Here are some points, one per row:
[-1.15 -1.39  2.97  1.05 -2.18 -0.45  2.26 -0.49  0.11  1.44  1.99 -1.80 -1.53  1.20 -0.07  1.29  0.07 -1.41  0.06
 -0.83  0.11 -1.22  0.00  0.87]
[ 0.26 -1.11  1.44 -0.91  0.58 -0.84  1.45 -0.05  0.49  0.41 -0.03 -0.25 -1.31  0.69 -0.30  0.37 -0.15 -1.33  0.93
  0.05  0.78 -0.76 -0.75 -0.39]
[ 0.06 -1.05  0.63  1.68 -2.04  1.54 -0.35 -0.57  0.13  0.20 -0.23 -0.95 -0.62  0.46 -0.19  1.50  0.09 -0.21  0.07
 -0.41  0.07 -0.64 -0.47  1.05]
[-0.39 -1.53 -0.76 -0.76 -0.49  0.26  1.04  0.27 -0.02 -1.14 -0.39  0.47 -0.27 -0.74  0.16  0.21  1.43  2.02 -0.25
  0.47 -0.28 -0.03  0.31  0.36]
[ 0.88  0.02  0.41  0.56  0.51 -0.54 -0.74  1.42 -0.72 -0.31 -2.88  1.51  0.88 -0.88  0.54  0.81  0.09  0.48  0.47
  0.31 -0.15 -0.06 -0.26 -0.42]
[ 0.11 -1.70  1.91  1.25 -2.64 -1.64  0.16  1.49 -1.36 -0.04 -1.38 -1.66  0.40 -0.04 -1.21  2.21  1.32  1.68  0.00
 -1.60  0.57 -0.31  0.37 -0.87]
[ 0.85 -1.29 -0.84  0.32 -0.72  0.83 -0.36  0.18 -1.26 -0.95 -0.36  1.36 -0.26 -0.14 -0.04  0.91  0.66  1.24  0.11
  0.97 -1.55 -0.86 -0.35  0.95]
[ 1.01  1.06  1.55 -0.22  0.63 -0.76  0.72 -0.24  0.74  2.15  0.48 -0.13 -0.29 -0.51 -0.49 -0.28 -0.09 -2.00  0.76
  0.32  0.17 -0.12 -0.19 -0.43]
[ 1.69 -0.38 -0.30 -0.92  0.10 -0.31 -1.48  0.91 -0.65  0.41 -2.96  2.58  1.41 -1.02  1.56  0.25 -0.18  0.13  1.18
  0.27 -1.21 -0.91 -0.27  0.83]
[ 2.04  0.25 -0.02 -2.67  1.88 -1.77 -0.98  1.24 -0.22 -0.27 -2.90  2.12  0.25 -1.37  0.57  0.16 -0.72  0.07 -0.18
  0.54 -2.15  0.83 -0.09 -1.72]
[ 1.08  0.92 -0.50 -1.00  0.08  0.19 -0.51  0.18 -0.28  0.52  0.09  0.34  0.55 -0.16  0.73  0.79 -0.06  0.32 -0.02
 -0.06  0.88 -0.01 -0.14  0.37]
[-1.46 -0.89  0.86  1.29 -1.09  0.93  1.17  0.11 -1.39 -0.78 -0.05 -1.55 -0.03  1.33 -0.09 -0.55  0.76  0.22  0.04
 -0.62  1.53  0.57 -0.63  0.40]
[-0.51  2.38 -1.11  0.64  0.69  1.43 -0.81 -1.76  1.65  0.12  1.74 -0.50 -0.46 -0.29 -0.16 -1.49 -0.48 -0.67 -0.70
 -0.17  1.81  0.14  0.38  0.85]
[ 0.76  0.32 -0.57  0.15  1.11  0.36 -0.53  0.05 -0.95 -0.72 -1.80  0.50  1.67 -1.93 -0.33  0.23 -0.26  1.41  0.46
  0.46  0.49 -0.19  0.73 -0.32]
[ 0.84  1.67 -0.49 -2.86  3.41 -0.22 -0.25  0.38  1.31  0.60  0.73  2.04  0.42 -0.87  1.31 -1.81 -1.18 -1.09 -0.07
  1.12 -1.27  1.18 -0.29 -1.16]
[-0.14  0.66  1.86  0.23 -0.56  0.57 -0.23 -0.43  2.32  1.79  1.78  0.36  0.18  1.22  0.13  1.11 -1.71 -0.76  0.83
  0.92  0.58 -1.79 -0.12  1.98]
[ 0.41 -0.99  1.30 -0.77 -0.08 -0.99 -0.04  0.76 -0.32  0.30 -0.53  0.20 -0.65  0.21  1.00  1.04 -1.09 -1.08  0.20
 -0.05 -0.59  0.32 -0.67 -1.04]
[ 0.14  0.48  1.84  0.02 -0.19 -1.97  1.28  0.60  0.31  0.26 -1.18 -1.07  0.51  0.52 -1.51  0.79  0.44 -0.11  0.35
 -0.76  2.03  0.93  0.76 -1.06]
[-0.42  2.17  0.08 -0.68  1.36  0.99  1.53 -1.46  0.49  0.49  2.51 -1.21 -1.23  0.38  0.23 -3.04 -0.54 -1.69 -1.51
  1.25  1.96  1.14  0.78 -0.92]
[-0.12  0.31 -1.46  0.25  0.78 -0.21 -0.47 -0.05 -1.41 -1.52 -1.54 -0.04  1.32 -1.66 -0.20  0.16  0.83  1.99  0.05
 -0.58  1.04  1.33  1.21 -0.15]
[-0.23  1.09  0.01  1.93 -1.18  1.73 -1.95  0.45 -0.02  1.38  0.80 -0.17  0.31  0.79 -1.23  1.03 -0.85  0.51 -0.58
 -0.71  1.39 -1.27  0.49  0.98]
[ 0.75  0.19  0.55 -1.59  0.53 -0.39 -0.18 -0.59  0.18 -0.22 -1.99  1.43 -0.05 -0.11  0.87 -0.52 -1.13  0.24  0.02
  0.55 -2.01  0.07  0.08 -1.17]
[-0.59  0.93 -0.05 -1.23  0.98  1.58 -2.02 -0.61  0.86 -0.39  0.59  1.27 -0.11  0.54  0.54 -1.15 -1.43 -0.84 -0.09
 -0.37 -2.73 -0.87 -0.52  0.73]
[-1.30 -0.46  0.38 -0.40  1.60 -0.43  1.88 -0.88  1.17  0.71  2.76 -1.31 -0.80  1.64  0.84 -2.08  0.01 -1.24 -0.30
  1.57 -0.08  0.79 -0.13 -0.01]
[ 0.49  0.29  1.31 -1.19  1.35 -0.73  1.84  0.15  1.30  0.67 -0.20  0.17 -0.19 -0.54 -0.83 -0.97 -0.15 -1.27  1.04
 -0.08  0.27  1.62  0.11 -1.37]
[-0.22  1.13 -0.15  1.81  1.20  0.75  0.35 -0.69 -0.52  0.42  0.34 -0.18  0.35 -0.38 -1.25 -0.27  0.87  0.54 -0.03
 -0.39  2.43  0.49  0.74 -0.47]
[ 1.99  1.09 -0.05  0.81  0.18 -0.13 -0.52  0.70  0.45  1.04  0.00 -0.72  0.46 -1.17 -0.06  0.69 -0.41  0.24  0.66
 -0.44  1.09  0.27 -0.60 -1.04]
[-0.27  1.32 -0.62 -0.17  0.97  1.34  0.08 -0.77 -0.21  0.40  0.62 -0.66 -0.05  0.53 -0.29 -1.60 -0.13 -1.54  0.53
  0.78  0.92  1.27  0.52  0.29]
[-0.70  1.51 -1.61  0.63  1.65 -0.25  0.43 -0.46 -0.94  0.05  0.92 -0.46  0.87 -1.98 -1.47 -2.14  0.70  1.07 -1.05
  0.72  2.79  1.60  0.74 -1.58]
[ 0.09  0.00  0.31  0.31 -0.92  0.40 -0.18 -0.89  0.40 -0.01  0.48  0.95  0.17  0.71  0.57  0.77 -0.71  0.60 -0.45
 -0.71 -1.12 -1.16  0.11  1.08]
[-0.56 -0.84 -1.62  0.10  0.01  0.07 -0.35 -0.36 -1.40 -2.81 -0.76  0.03 -0.09  0.16  0.80 -1.42  0.56  1.73 -1.24
  0.72 -1.43 -0.98 -0.03  0.94]
[-1.26 -1.83  0.00  0.06 -0.38  0.28  0.97 -0.24 -1.21 -1.81 -0.04  0.17 -1.06  1.22  1.04 -0.99  0.59  0.23 -1.12
  0.44 -2.03 -0.64 -0.71  0.71]
[-0.09  1.03  0.39  0.18 -0.21  0.60 -0.38 -1.73  0.24 -0.09  2.27 -0.35 -0.88  0.86  0.50 -1.10 -0.26 -1.42 -0.97
  0.56 -0.45 -0.08 -0.38  0.26]
[ 0.11 -1.09  1.12 -0.17 -1.48 -1.22  0.49  0.50  0.52 -0.98 -0.32  0.82  0.04  0.14  1.40  0.47 -0.45  0.47 -0.06
  0.39 -1.57 -0.84 -0.05 -0.42]
[-1.21 -1.09  0.60 -0.32 -0.94 -0.13  2.24  0.23 -0.05 -1.14  0.20  0.13 -0.95 -0.85  0.50 -0.15  1.31  0.34 -0.30
  0.23  0.35 -0.13 -0.34 -0.96]
[-0.92 -0.30  1.17 -0.39 -0.05 -1.59  0.87  1.26  0.44  0.76 -1.55 -0.54  0.26 -0.51 -0.67  0.28  0.30  0.50  0.84
  0.02  0.56  0.96  0.31 -0.59]
These points spread out most along one direction. Take the direction at right angles to it along which they spread out most. Go by this last direction. How far along it is each point below, from 0 to 99? The average is 50, and the first point in the table lies past the average. One standard deviation of the points above along it is 16.
[-0.05 -0.49 -1.57  0.08 -0.58 -0.41 -0.69  0.71 -2.19 -0.72 -2.41  0.51  1.17 -0.84 -0.43  0.15  1.07  1.60 -0.63
 -0.41 -0.02 -0.24  0.85 -0.65] 55
[ 1.12  1.61  0.96 -1.40  1.51 -0.90  2.71  0.58  0.97  1.39 -1.06 -1.03 -0.22 -0.76 -0.82 -1.34 -0.17 -0.91  1.17
  0.28  2.53  1.77  0.18 -3.04] 34
[ 1.50 -0.40  0.86 -1.16 -0.67  0.75 -0.11 -0.30  0.04  0.03  0.66  1.35  0.10  1.10  1.61  0.36 -1.36 -1.53  0.74
  0.48 -1.59 -1.31 -1.36  0.52] 48
[-0.33 -1.91 -1.47 -1.09 -0.85  1.18 -0.01  0.15 -1.24 -1.65  0.16  0.85 -1.35  1.12  0.82  1.10  0.19  1.29 -0.19
 -0.37 -2.82 -1.18 -0.49  1.10] 61
[-0.97  0.34 -0.77  2.97 -1.15  2.70 -2.03 -0.44 -1.16 -0.54  1.96 -0.83 -0.76  0.43  0.07 -0.07 -0.03  0.53 -0.86
  0.64  1.45 -0.58  1.22  1.22] 65
[-0.38  1.35 -1.32 -0.96  1.02 -0.22 -0.24 -0.14 -1.27 -0.55 -0.72 -0.44  1.16 -1.51 -0.55 -1.41  1.05  0.29 -0.44
  0.25  1.54  1.92  1.25 -0.98] 34
[-1.15 -0.01 -0.46  1.91  1.29 -0.15  0.42 -1.10  1.07 -0.25  2.24 -1.80 -1.14  0.06  0.55 -1.10  1.12 -1.14 -1.28
  0.56  2.37  0.34  0.02  0.23] 52
[ 1.62  0.29 -0.58  0.78 -0.80  0.23 -0.80  0.45 -0.86  0.35 -2.81  0.03  2.22 -1.39 -0.48  1.78  0.10  1.22  1.03
 -0.34  0.68 -0.18  1.14 -0.52] 57
[ 0.19 -0.75  1.93  0.83 -2.40  0.36 -0.16  0.02  1.21  1.56  1.56 -0.01 -0.61  0.98 -0.36  1.93 -1.65 -0.69  0.23
 -0.12 -0.41 -1.47 -1.02  1.53] 74
[-0.23 -0.12 -0.64  1.30 -2.12  2.25 -2.17  0.15 -1.20 -0.62 -0.90 -0.51  0.55 -0.33  0.15  1.51  0.24  0.50  0.09
 -0.75  0.44 -1.03  0.59  1.96] 70
[-1.20 -0.11 -0.34  0.80  0.31  0.06 -0.33 -0.05 -0.27 -0.22  0.39 -0.98 -0.57  1.04 -0.29 -1.44 -0.65  0.02 -0.91
  0.27  0.45 -0.08 -0.22  0.43] 52
